[13.9, -15.1, 14.9, 6.5] -> 6.5

[-0.14, -0.02, -0.04, -0.19, 0.15, 0.11] -> -0.14

[-104.767, 47.977, -94.220, 180.621, -18.136, 41.256, -53.419] -> -94.220

[-180.9, 115.3, 6.2, -53.2, 136.2] -> -53.2

[-0.8, -0.3, -1.1, 1.6, 1.3] -> -0.8

[-13.33, 108.60, 2.20, 56.44, -88.78, -202.85, -149.21] -> -149.21

[1.61, 0.09, -0.94, -0.34] -> -0.34

[[0.23, -0.01, 0.06, 0.09, -0.06, 0.08],
 [0.12, 0.06, 0.19, 0.12, -0.20, 0.20],
 [-0.05, -0.17, 0.05, -0.04, 0.10, -0.14]] -> -0.17

[-0.166, 0.196, -0.180, 0.012, 0.003, -0.088] -> -0.166

[-1.69, 0.55, 1.18, 0.52, -1.98, -0.72, -1.06] -> -1.69
---
[-62 242 459 189 13 318 148]
[364 -279 -21 -509 -365 -360 -77]
[-165 202 267 -167 -213 246 198] yields 242

[62 -453 191 163 153]
[-299 -192 -204 -300 -124]
[-299 451 -323 -100 -30] yields -453

[-118 -12 337 -313 327 2 63]
[-254 381 57 -159 497 444 -55]
[-51 -132 -221 441 -162 -26 -83] yields -12

[105 407 -33 145 60]
[-453 518 118 -206 -240]
[-239 407 -95 557 58] yields 407

[214 252 47 -249]
[-157 -133 -2 72]
[-39 -232 -451 -502] yields 252

[31 -597 312 193 294 -1]
[-15 -601 -145 154 282 -94]
[73 152 -111 162 -199 -84] yields -597

[-404 610 79 -583 124]
[52 -123 463 448 71]
[-118 162 -110 -35 -114] yields 610

[62 237 -32 -73 92 82 186]
[-314 -194 598 -271 -409 136 -541]
[-344 -164 507 -194 -254 289 -406] yields 237
---
Input:
[[-460 -102  410  236 -165   37]
 [  69   16   28   19    2  -20]
 [ 468  -45 -374 -162   32 -221]
 [ 154  -44  -78  172   17  -91]
 [ 337  131 -405  258  275    3]
 [-346  -69  313  355  -31  -94]]
Output: -94

Input:
[[ 147 -430   79 -450 -311  -66   85   62  278 -298  177 -420  -76]
 [-222 -115 -323  321 -385  305  442 -311 -417 -455  -38  302  -71]
 [  47   46  208 -142   84 -347 -107 -132   12 -311 -437  -79  402]
 [ 314    6 -255  132   68  450 -248 -418  427  336 -174    9   -4]
 [ 261  166   -5 -109  247 -306  -65  450  333   36 -162  457  -14]]
Output: -14

Input:
[[-250 -120 -237 -142  159   86  152  356 -119   -2  -39  192  -67]
 [  -2  181  -51  -76  -89 -158   17  126 -153   83 -318   63   25]
 [-187 -110 -202  -83  145   85  106  304  -63  -33  -57  143  -76]
 [-485  -38  134   46 -194  -52  -24 -127    7  -26  158  122   90]
 [ -51  -58 -121  -11   57   90   -4  192  -13  -64  -92   -1  -58]
 [-143  -44 -454  -91   99   87  216  -51   -9 -208  -24   16  -38]
 [-507  -22  129  160 -231   48  -88  -65    0  -61  137  227  134]
 [-476  -73   46  -78  -94 -242  146 -143  106  -22  115 -120  -57]]
Output: -57

Input:
[[ 108  261 -267  272 -184  233   85 -197   65   77 -449  154 -222]
 [-112  111   45  -42  161  372    4 -307  273  123 -278  183 -105]
 [ 256  378  -29  -96  242  327   81  -88 -109  530 -292  -90 -117]
 [-166  393   -2  473   68  408  141  -55   -9  125 -160  252  -80]
 [ 235  206    7 -266  181  311  277  114 -141  -39 -249   67 -201]
 [ -30   57  293  220 -141  114  164  333  317  -88  -92  -45 -104]
 [  67  420   61  -79  150  228  240  156   10  -76   15  414   98]]
Output: 98

Input:
[[ 540 -234  107 -583   78   47  289  -58 -104 -186  203]
 [  98 -305  234    0 -455 -275 -288   49 -196 -194 -197]
 [-205  251   85  225 -139 -174 -116   79  130   57 -435]
 [-422    6 -108  100  192  129 -316   19  -49   79  -83]
 [-492  332 -189  514    9  115 -107 -209  112  -96  -11]]
Output: -11

Input:
[[ -84 -218   51   57 -185  -63  -78 -268   38   81 -142 -103 -300]
 [  59   17  -83   17 -178 -164  -29 -336   35   94   -4 -100 -295]
 [-157 -134  298  117    7   -2  -28 -127   39   61 -115   52 -147]
 [  25 -201  195  219 -282 -103  -51 -472   55  302 -190   68 -111]
 [ 120  -80 -282   42  -50   29  107  -95   36   51   45 -119   48]
 [ -90   94 -344 -244  326   76   23  441  -68 -334  152 -257 -102]
 [ -78 -149 -264 -106  128  217  -14  523   -9 -347   87 -334 -267]]
Output: -267

Input:
[[-399  -35   97   13  507  255   16  339  196  185  424]
 [ 133  -80   14 -102 -304   11 -109 -394  158   66 -105]
 [ -16 -598 -193  306 -276  -82  150 -264   44 -135  -46]
 [-172  284   84 -111  213    4   58 -287 -525 -206 -192]
 [  12   37  101  106  108  -84 -180   40 -343   23   99]
 [ 108  190 -208  324   -5 -323   -8 -145 -272 -332 -226]
 [ 111  163 -348  210  166 -182 -236  210  -85 -206 -264]
 [-217   38 -395   73  101 -298  207  -37  170 -396 -265]
 [  -6   57  329 -310  165  377  -73    3 -124  189  397]
 [ 193  110    7 -150 -178  140   89 -357 -315  158  159]
 [ 341 -356  350  -73 -280  -14   15 -252 -240  -61   -5]]
Output: -5

Input:
[[ 104  153  244  -63  292   68 -202]
 [ -81  145  -27  -26   12  -42   61]
 [ -12 -256   34   44  -31   27 -144]
 [-104 -138  -33  -75 -156 -473 -258]
 [  56  -31   10    2  -80   -5 -102]
 [  63 -112 -237  237 -439  -47   -2]
 [-136 -155   47 -113 -108  169  124]
 [-106  -83  199 -214  104 -324 -273]
 [-187 -375  144  -61  132  191   97]
 [  53   53  -61  126  -75 -322 -187]]
Output: -187
---
Q:
[385 -103 519 537 217 -334]
[62 530 -184 112 -20 -127]
[-341 -211 -142 -276 139 298]
A: -142

Q:
[419 50 11 -504]
[116 -172 -252 -67]
[129 -137 231 66]
A: 231

Q:
[1 -178 -152 -258 -56 -111 -170]
[454 -432 -179 -109 261 55 191]
[54 122 158 -349 -569 -67 -211]
A: 158

Q:
[5 323 -74 -8]
[-100 -636 347 221]
[102 326 -187 0]
A: -187

Q:
[126 448 -387 378]
[144 407 -483 262]
[162 245 -629 -46]
A: -629

Q:
[553 265 510 -90 -92]
[-31 -343 -406 -123 52]
[218 97 256 98 -213]
A: 256
---
[316 -110 -596 179 -403] → 316, -596

[409 90 87 -211 -338 -538]
[-638 -319 112 -206 244 284] → 409, -638

[-89 254 -571 581] → 581, -571

[575 120 112 588 517] → 588, 112

[-11 0 -46 -178 -3 162]
[-123 -216 -110 -416 -337 328]
[-462 -52 -428 -367 -113 59] → 328, -462

[-324 -56 -366 -521 -146] → -56, -521

[-405 78 -336 -599 131 210 -86] → 210, -599

[-363 290 -497 78 411 -192] → 411, -497
---
[5712 8977 1630 5327 3237 8743 6537] out 3237
[223  58  90  96] out 58
[776 649 505 192 221 222] out 192
[2251 5770 8362 4528 5633 6392 7922] out 5633
[3 1 9 1] out 1
[201 138 402 850 429 333] out 850
